In the rows, zero is written as 128.
First come named moves, each a turn or a mirror, each shown by rows before and after it. For each pair of rows after them, which moves, in which order, take the first row to the second? The first pair is done for you.
nuri:
[ 95 152 103 116 118 112 106 144 152 129 132 147 147 114 146  92 153  83
 118 119 135 100 145] => [ 88 148 100 109 129 121 115 142 153 124 124 145 147 108 143 105 138  90
 107 123 129  91 152]
[141 124 128 114 162 159 124 115 143 100 135 103 133 135 122 154 122 158
 129 121 109 137 134] => [164 115 122 136 136 117  93 114 135  96 124 126 136 150 127 134 140 132
 155 119 129 156 109]
[132 122 129 116 131 126 154 134 121 124 149 105 111 153 129 141 133 165
 126 122 131 136 141] => [146 117 128 127 118 109 141 133 124 122 142 129 112 159 133 131 143 150
 143 138 149 150 130]
gif:
[ 93 141 103  90 141 164 151 124 175 103 158 121 149 118 124 123 112 157
 109 141 110  88 150] => [130 133 116 150  77 108 112 136 172 126 127 178 131 138 133  87 159 118
 150 152 149 134 114]
[114 118 167 139 120 136 164 144 104 168 102 143  88 131 118 131 144 135
 115 149 100 164 128] => [100 116 162 126 130 149 169 141  99 153 109 132  86 128 106 140 143 143
 102 138  95 156 136]
[122 131  85 162 148 127 151 170 146 111 173 100 152 104 123 150 134 154
 123 103 120 117 114] => [140 132  95 184 119 103 138 173 145 121 157 118 141 120 138 135 147 133
 139 107 135 139  99]
sidi:
[116  91 162 126 138 149  81 126  94 135  94 141 132 136 207 121 123 153
 132 104 115 145  72] => [106 105 136 113 151 139  63 119 107 122 117 134 144 125 205 110 117 145
 136 103 124 119  72]
[184  99 142 161 122 124 111 123 101 156 126 146  96 169 117 146 134 112
 158 104 151 130  96] => [184 105 103 148 127 131  86 117 114 139 140 133 113 164 129 134 124 104
 165 103 161  99  93]
[ 48 144 143  97 135 175 180 144 136 145 104 118 142  91 111 145 132 164
  67 134 101  79 162] => [ 82 145 162  93 162 181 183 133 126 126 118 101 133  99 107 168 116 193
  73 124  97  94 155]
[150 138  87 146 114  92  82 109 150 105 139 134 148 137 163 117 127  83
 143 120 149 125 130] => [135 123 139 177  85  92 118 135 137 137 103 166 121 133 144 113 164  92
 139 127 141 151 125]
Pairs:
(2 to 3 moves a pair)
[172 118 147 173  70  96  88 134 131 129 116 158 122 136 146 105 158  91
 171 149 155 179 105] => [132 122 167 100 171 178 148 116 117 113 144  69 120 117 114 181  92 183
 114 130 102 132 142]	sidi then nuri
[157  88 120 100 142 120  89 136 117 149 114 132  91 126 140  76 103 118
 162 122 133 207  45] => [122 107  80  59 188 151  85 126 139 128 147  83 108 115 135  96  66 130
 132 115 132 135  72]	sidi then gif
[103 136 104  87 116 151 185 113 172 138 140 140 156  89  98  98  98 118
 108 122 118  92 151] => [149 112 144 137  74 105 170 132 148 158  99 189 135 116 103  79 132 101
 150 126 139 159 122]	sidi then nuri
[178 135 101 167 138  93  50 125 134 115 129 156  85 151 141 146 123  98
 169 188  92 179 109] => [ 74 160  67 127 151 144  96 128 171 117 139 138 111  99 137 146 106 109
  94 204  66  87 157]	nuri then sidi
[183  97 163  87 201 136 122  68  90 101 134  50 116 139 102 178  39 191
 143  89 119 141 134] => [204 110  79 134 111  68  36  71 143  98 134 119 153 149 148  95  86  69
 189 121 171 114 110]	gif then sidi
[ 50 142 153  67 148 157 185 155 129 128 127  87 153  85 112 170 101 152
  55 105 111  81 178] => [128 116 206  75 175 150 181 146  92 128 121  75 111 122 101 195  87 196
  95  90 116 155 151]	nuri then sidi then nuri
[120  98 150 146  75 108 165 146  85 152  85 119 108 161 114 120 151 132
 137 172 140 178  97] => [142 102 109 147  63  90 121 127 109 128 103 120 113 162 141 104 145 104
 161 182 158 161  86]	gif then sidi then gif
[168 130 116 104 180 137 118  96 115 100 161  88 118 143 124 154  90 161
 151 114 126 130 117] => [160 134  86 151 109  89  90 110 142 114 145 153 144 149 149  99 134  93
 164 131 154 127 110]	gif then sidi
[ 91 137 119  75 191 179 152 125 133 116 146  71 142 110 110 162  88 160
  78 132 103  95 154] => [ 58 120 160 103 148 177 191 152 128 158 107 118 127 100 108 141 131 144
  62 139  92 112 164]	sidi then sidi
[114  94 192 158 124 121 125 139 125 175 112 153 137 105 110 117 157 153
 100 118 127 142 124] => [166  98 169 160 124  96  79 127 126 154 135 144 146 126 130 109 143 141
 145 114 147 151 102]	gif then sidi then gif
[ 96 144 130 124 110 139 201 159 100 131 113 128 126  98 111 127 124 121
 100 106 126 105 154] => [113 158  98  97 145 147 173 133 115 100 145  90 147 105 122 136  90 123
 121  97 127  93 160]	sidi then sidi
